In the data rows, the value 500 means zero.
Here are some points:
vec![349, 538, 306, 424, 650, 605, 633, 454, 587, 454, 571, 497, 311, 526, 488, 518]
vec![546, 426, 474, 587, 498, 406, 556, 599, 585, 530, 474, 615, 506, 422, 485, 489]
vec![440, 608, 717, 496, 418, 530, 433, 458, 440, 658, 551, 536, 434, 609, 521, 344]
vec![520, 508, 497, 412, 641, 609, 519, 466, 443, 465, 475, 540, 366, 520, 470, 486]
vec![430, 467, 681, 615, 519, 442, 556, 609, 541, 480, 466, 529, 484, 489, 609, 399]
vec![638, 573, 670, 685, 441, 415, 422, 449, 466, 472, 605, 470, 456, 437, 471, 439]
vec![386, 472, 514, 474, 530, 400, 521, 522, 428, 454, 622, 395, 447, 496, 569, 547]
vec![684, 575, 579, 485, 480, 438, 400, 582, 453, 405, 452, 489, 485, 353, 649, 476]
vec![512, 581, 550, 435, 582, 431, 452, 409, 483, 552, 651, 553, 609, 627, 369, 371]
vec![593, 504, 595, 609, 463, 425, 382, 625, 242, 445, 484, 365, 464, 447, 704, 594]
vec![701, 656, 614, 531, 354, 395, 479, 552, 427, 412, 503, 457, 499, 441, 740, 483]
vec![569, 608, 418, 494, 573, 522, 601, 521, 397, 535, 542, 362, 254, 620, 435, 518]
vec![478, 364, 322, 555, 420, 459, 550, 486, 512, 458, 496, 395, 584, 592, 440, 628]
vec![595, 580, 651, 605, 470, 683, 476, 565, 360, 488, 510, 527, 537, 527, 431, 484]
vec![493, 494, 453, 631, 469, 588, 509, 649, 468, 554, 495, 470, 515, 582, 331, 486]
vec![529, 466, 559, 537, 452, 502, 627, 657, 464, 434, 634, 533, 430, 364, 465, 491]
vec![493, 473, 476, 405, 493, 509, 535, 448, 509, 524, 611, 537, 465, 481, 426, 456]
vec![453, 438, 721, 521, 608, 484, 642, 519, 644, 393, 661, 529, 536, 389, 446, 442]
vec![597, 605, 475, 463, 655, 351, 464, 388, 434, 533, 522, 406, 499, 472, 414, 454]
vec![416, 348, 453, 415, 578, 475, 367, 372, 653, 466, 433, 392, 571, 704, 321, 456]
vec![476, 537, 366, 468, 528, 544, 495, 427, 593, 392, 516, 463, 458, 519, 428, 534]
vec![437, 485, 331, 434, 560, 543, 495, 485, 593, 519, 476, 547, 586, 514, 375, 556]
vec![478, 505, 528, 318, 488, 470, 262, 381, 591, 606, 459, 471, 543, 467, 402, 478]
vec![573, 592, 354, 410, 565, 554, 501, 514, 471, 555, 666, 455, 439, 518, 521, 501]
vec![668, 626, 466, 485, 364, 498, 464, 435, 554, 592, 458, 422, 567, 582, 326, 472]
vec![518, 484, 476, 526, 577, 544, 541, 341, 682, 517, 525, 502, 507, 526, 419, 454]
vec![674, 483, 611, 684, 358, 444, 502, 695, 358, 280, 640, 669, 426, 366, 695, 384]
vec![594, 588, 526, 492, 412, 501, 413, 502, 483, 511, 431, 371, 550, 556, 470, 519]
vec![558, 371, 551, 645, 385, 446, 564, 589, 441, 406, 535, 479, 501, 402, 621, 590]
vec![554, 483, 507, 361, 445, 439, 514, 346, 529, 573, 509, 496, 693, 456, 556, 498]
vec![378, 606, 476, 378, 697, 402, 468, 472, 565, 631, 360, 522, 418, 516, 401, 401]
vec![573, 588, 510, 598, 311, 543, 469, 507, 438, 537, 447, 403, 547, 517, 550, 534]
vec![423, 392, 587, 484, 498, 454, 511, 567, 695, 601, 422, 577, 568, 483, 622, 421]
vec![477, 479, 481, 516, 569, 657, 397, 337, 372, 507, 461, 540, 452, 539, 395, 577]
vec![390, 533, 329, 409, 533, 344, 594, 520, 569, 645, 514, 591, 454, 538, 513, 452]
vec![436, 507, 457, 528, 509, 637, 450, 393, 442, 581, 414, 533, 532, 639, 356, 560]
vec![506, 352, 548, 514, 552, 490, 609, 493, 630, 599, 509, 486, 501, 433, 529, 455]
24 more points follow, each with its number after it:
vec![472, 452, 535, 513, 398, 460, 553, 569, 488, 414, 506, 544, 560, 476, 357, 551] 0
vec![485, 472, 490, 518, 594, 356, 519, 559, 579, 394, 569, 592, 491, 439, 659, 410] 1
vec![524, 509, 547, 536, 551, 583, 438, 521, 471, 555, 402, 575, 392, 614, 485, 446] 2
vec![538, 593, 545, 228, 496, 562, 355, 434, 300, 526, 484, 398, 563, 529, 512, 505] 3
vec![648, 458, 573, 667, 449, 442, 514, 613, 600, 419, 443, 555, 499, 375, 559, 381] 4
vec![583, 424, 523, 573, 454, 483, 552, 586, 526, 460, 504, 679, 581, 413, 574, 423] 5
vec![578, 456, 504, 524, 562, 441, 464, 562, 542, 499, 567, 481, 486, 551, 417, 593] 6
vec![295, 518, 390, 336, 602, 602, 492, 264, 521, 526, 592, 505, 421, 565, 392, 579] 7
vec![387, 414, 524, 656, 373, 579, 605, 437, 433, 429, 443, 611, 404, 582, 520, 497] 8
vec![486, 481, 397, 430, 644, 480, 503, 512, 441, 456, 451, 520, 490, 548, 393, 709] 9
vec![620, 532, 472, 487, 496, 537, 308, 194, 562, 472, 456, 475, 492, 621, 521, 600] 10
vec![553, 614, 550, 678, 431, 638, 583, 737, 376, 442, 414, 516, 517, 548, 626, 527] 11
vec![469, 498, 574, 531, 545, 400, 582, 655, 409, 587, 543, 321, 563, 491, 530, 462] 12
vec![677, 583, 553, 601, 492, 477, 529, 513, 403, 497, 519, 463, 619, 507, 671, 453] 13
vec![410, 361, 374, 452, 604, 407, 677, 466, 599, 615, 469, 544, 480, 388, 394, 436] 14
vec![525, 493, 626, 527, 505, 515, 493, 330, 655, 555, 457, 432, 621, 453, 378, 421] 15
vec![402, 420, 539, 341, 536, 413, 561, 511, 536, 663, 432, 493, 503, 551, 435, 408] 16
vec![516, 435, 476, 568, 431, 416, 542, 662, 720, 443, 613, 668, 473, 481, 617, 513] 17
vec![423, 518, 431, 370, 539, 461, 420, 490, 494, 464, 412, 396, 377, 749, 481, 543] 18
vec![429, 530, 540, 478, 542, 741, 352, 398, 355, 445, 477, 452, 442, 435, 299, 583] 19
vec![479, 373, 291, 381, 650, 520, 492, 448, 519, 651, 509, 495, 673, 584, 448, 518] 20
vec![635, 541, 558, 420, 343, 284, 577, 502, 569, 526, 576, 503, 450, 557, 604, 481] 21
vec![552, 445, 549, 543, 567, 533, 629, 679, 530, 318, 434, 561, 654, 439, 603, 465] 22
vec![501, 519, 503, 296, 597, 551, 498, 473, 392, 451, 419, 414, 403, 536, 375, 477] 23
Which of these numbered points is nearest to each point below, looking only along the 3 directions in which the first points spread most? Its number follows each.
vec![409, 335, 388, 446, 476, 371, 477, 519, 637, 598, 446, 495, 545, 492, 433, 474] > 16
vec![398, 433, 559, 546, 400, 627, 695, 600, 652, 501, 571, 689, 609, 568, 464, 467] > 1
vec![435, 393, 544, 512, 526, 403, 515, 531, 453, 625, 367, 549, 519, 397, 403, 470] > 0
vec![541, 511, 585, 625, 469, 467, 648, 451, 581, 599, 448, 518, 551, 583, 435, 549] > 0
vec![453, 480, 454, 437, 568, 539, 516, 355, 602, 600, 365, 563, 490, 471, 277, 488] > 20
vec![448, 388, 496, 516, 536, 503, 423, 477, 412, 467, 586, 513, 481, 501, 645, 461] > 12
vec![446, 546, 505, 611, 495, 439, 592, 527, 523, 446, 514, 543, 458, 441, 580, 529] > 8
vec![260, 502, 404, 329, 508, 516, 525, 401, 453, 627, 517, 451, 381, 583, 481, 536] > 7
vec![532, 536, 431, 533, 522, 466, 448, 562, 480, 431, 498, 464, 505, 540, 590, 536] > 8
vec![447, 520, 443, 403, 524, 631, 399, 474, 366, 545, 436, 321, 502, 546, 504, 645] > 19
vec![438, 317, 313, 334, 603, 427, 558, 527, 558, 548, 410, 559, 443, 498, 495, 393] > 14
vec![373, 385, 438, 543, 465, 426, 790, 607, 699, 614, 489, 676, 574, 274, 583, 328] > 17
vec![698, 596, 570, 780, 454, 366, 538, 728, 291, 330, 580, 630, 404, 451, 738, 485] > 11
vec![501, 464, 451, 465, 531, 542, 525, 511, 577, 472, 530, 377, 448, 464, 513, 563] > 6
vec![452, 431, 476, 472, 580, 506, 579, 490, 529, 509, 508, 669, 317, 449, 586, 476] > 8
vec![584, 693, 358, 596, 441, 385, 540, 414, 358, 623, 444, 496, 695, 713, 488, 565] > 3
vec![463, 450, 518, 576, 396, 491, 543, 756, 649, 382, 550, 465, 536, 415, 555, 507] > 22
vec![579, 506, 587, 506, 575, 558, 488, 516, 535, 630, 596, 508, 439, 376, 553, 410] > 0
vec![556, 518, 518, 624, 518, 425, 508, 438, 508, 625, 423, 583, 590, 424, 572, 597] > 21
vec![336, 467, 333, 446, 522, 537, 374, 343, 612, 543, 541, 554, 564, 513, 345, 600] > 20
vec![452, 622, 523, 338, 646, 593, 357, 510, 457, 585, 457, 403, 332, 530, 460, 587] > 23
vec![526, 390, 560, 495, 516, 572, 606, 599, 557, 357, 484, 510, 418, 422, 590, 483] > 22
